In the rows, zero is written as 128.
First come named turns, each shown by rows before and after it. For each pair of rows after them, which turns, in which order, take the first row to the second? The first pair is done for you.
A (before -> after):
[132  98 117 110 142 143 131 118 134 124 160  76 143 156 163 107 154 114]  ->  [120 106 112 100 145 137 125 114 127 102 147  78 152 154 165 112 153 119]
[124 154 145 101 143 115 113 130 122 131 110 117 129 118  82 130  92 119]  ->  [131 149 151 108 139 120 118 137 122 143 116 119 129 120  82 122  88 116]
[130  97 108 135 136 103 153 118 130 126 173 112  99 138 165 117 154 120]  ->  [112 109  99 118 142  93 145 110 119  91 153 117 110 135 170 124 152 131]
[125 119 149 176  93 148 133 127 106 138 148 173 142 122 103 119 110 131]  ->  [129 106 149 177  98 136 133 112 138 164 162 144 109 117 103 139 143 127]
T (before -> after):
[129 116 101 107 136 157 103  87 137  80  89  85 193 144 142 141 147 131]  ->  [139 108 121 108 133 185 112  93 145 114  95  79 201 154 127 131 131 122]
[110 131 118 110 136 113 123 112 123 116 118 114 119 119 130 140 126 138]  ->  [110 129 119 113 136 120 128 110 118 112 120 111 134 126 139 133 124 137]
[149 135 154 144 123 165 121 150 139 151  98 158  96 102 103 125  91 135]  ->  [143 143 141 142 125 139 112 149 139 131  92 166  81  91 108 139 104 143]
H (before -> after):
[113 139 112 105 166 144 135 167 133 171 139 141  64 115  94 153  92 116]  ->  [111 138 129 109 157 183 146 166  95 131 125 154 145 139 114 114  58 110]
[125 138 124 140 148 114 141 104 146 111 135 129  67 150 171 139 127 145]  ->  [124 138 132 142 143 137 149 105 124  89 127 137 114 164 185 116 108 141]
[123 144  88 131 135 113 131 157  89 104 144 169 122 122 146  99  98 140]  ->  [139 146 113 145 123  99 122 158 103 103 127 190 110 107 130 118 117 141]
[ 97 145 117 118 149 125 110 126 144 165 131  83 115 107 130 120 126 124]  ->  [108 147 149 130 128 150 115 127 122 129 106 108 176 117 137  96 109 118]
W (before -> after):
[138 113  99 160  94  99 131 137 103 104 176 126 112 165 188 101 161 142]  ->  [135 104 110 153  98 111 132 115 122 113 173  96 119 170 189 112 179 135]
[120 136  99 136 120 116 130 123 118 108 155 127 136 125 159 111 128 124]  ->  [121 127 111 130 121 122 128 104 144 126 152 101 131 125 153 126 148 119]
[103 152 207 153 127 136  91 124 111  72 108 159 150 110 107 152  96 125]  ->  [100 141 219 144 128 147  93 101 133  82 104 129 155 114 109 164 117 120]
[126 125 147 123 112 138 135 137  97 115 115 158 151 127 126 116 102 134]  ->  [123 113 163 113 117 153 136 106 129 132 110 115 155 135 128 133 130 127]
Then:
(two turns a pair)
[113 152 130 114 134 146 122 137 104 139  95 152 136 124  95 120  86 141]  ->  [131 142 138 128 128 148 130 147 116 170 114 152 118 122  87 117  88 134]
T A
[114 110 114  97 131  92 103 121 162 100 116 127  91 126  81 169 144 127]  ->  [ 99 112 124  83 131 121 106 109 139  69  98 123 148 142  90 152 123 126]
A W
[157 126 155 112  94 128 116 136 126 111 130 159 129 104 131 166 115 164]  ->  [168 121 159 123  89 135 122 144 124 117 140 161 136 110 137 155 111 158]
T A
[126 125 100 130 152 121 159 144  74 128 148 144 144 132 162 103 102 135]  ->  [112 112 118 104 160 139 156  94 109 132 131  85 159 140 163 130 140 130]
W A
[120 157  91 105 160 118 123 168  88 127 137 170 100 112 115 129  95 141]  ->  [ 94 133 102  81 167 158 133 103 110 106 127  91 165 144 150 132 127 128]
T W
[104 137 145  86 139 128  94 123 150 155  92 110  77 114  80 193 132 137]  ->  [ 90 157  98  91 145 120  98 166  88 116 105 159 100 120 102 150  73 149]
W H
[110 124  86 138 159 121 139 127 109 129 166  87 119 144 126 117 123 120]  ->  [145 128 156 168 120 139 134 132  98  97 122 138 169 139 111 108 122 114]
T H
[134 110 121 156 105 103 124 108 146 104 129 120 121 127 156 136 178 131]  ->  [129 113 129 153 100 132 133 112 120  88 124 128 168 143 163 110 149 128]
A T
[140 156 117 132 130  97 110 173 122 139 122 172  83  93  92 143 108 143]  ->  [122 151  90 136 130  89 115 153  96  66 122 164 137 107 149 122 117 146]
T T
[130 113 126 131 128 139 143 114 120  86 130 111 189 143 163 105 131 128]  ->  [150 110 163 128 126 168 148 135 144 170 134 110 154 143 109 110 111 118]
T T
[144 111 114 133 111 119 140 108 164 138 136 106  98 129 144 141 165 109]  ->  [157 114 147 147  91 133 141 111 150 110 112 134 139 133 142 129 158 107]
H H
[120 144 133 117 125 147 134 144 101 116 106 143 160 131 141  99  98 122]  ->  [138 147 148 128 119 109 118 144 132 134  93 158 102 102 113 141 136 127]
H A
[148 116 127 148 122 150 157 130 141 204 172 125 123 157 114  84 112  88]  ->  [138 138 102 138 131  86 128 134 152 185 155 149  54 119  99 129 141 110]
T T
[165 127  86 150 130 133 117 180 133 148 143 105 123 158 114 110 103 104]  ->  [149 129  76 139 135 139 117 169 120 121 136  97 149 166 128 102  97 106]
T W
[111 131 127  99 147 174 136 125 128 136 125 105 164 146 115 121  92 122]  ->  [121 137 124 103 147 129 118 128 159 158 122 115  90 116  90 163 127 132]
W T
[118 141 117  79 140 147 116 133 149 150  98  94 113 136  98 134  99 136]  ->  [129 146 142  90 126 152 111 138 136 127  76 125 139 134  93 126  91 138]
A H
[117 112 116 120 109 159 139 118 152 177 140  92 147 150 139 104  92 131]  ->  [127 117 159 129  87 158 127 102 152 132  97 114 180 143 139 116 112 133]
A H
[ 83 125  92  95 164 129 112 118 152 117 102 131 108 109 115 114 131 122]  ->  [103 126 124 112 145 125 105 120 156 107  80 156 111  97 102 124 145 122]
H H
[149 108 184 188 131 156 143 146 130 105  86 148 172 108 140 161 129 101]  ->  [145 101 178 180 139 140 139 125 160 119  91 120 142 102 140 187 163 102]
A A
[117 132  93 128 133 107 132 168  82 119 166 154 122 149 160  75 105 119]  ->  [120 116  90 124 140  90 128 144 128 152 182 111  75 141 160 108 157 114]
A A
[ 92 142 134  87 140 144 121 112 116 105  98 126 162 147 121 124 101 128]  ->  [117 141 168 101 127 128 111 118 146 132  86 143 121 126  86 152 127 128]
T H
[ 85 145  99 112 150 123 125 117 117  96 124 109 141 131 146 119 120 141]  ->  [ 98 137 123 116 145 161 138 124 125 136 135  99 154 146 132 103 100 128]
T T
[106 142  37 144 154  84 107 159 119 103 152 131  81 108 123 144 119 136]  ->  [103 132  54 147 148 146 130 153  91  87 156 117 169 148 147  94  81 121]
W A
[130 120 103 133 135 109 138 141 128 144 154 119 107 122 146 130 134 128]  ->  [142 120 134 140 122 141 146 145 113 138 140 134 151 134 141 109 111 121]
H T
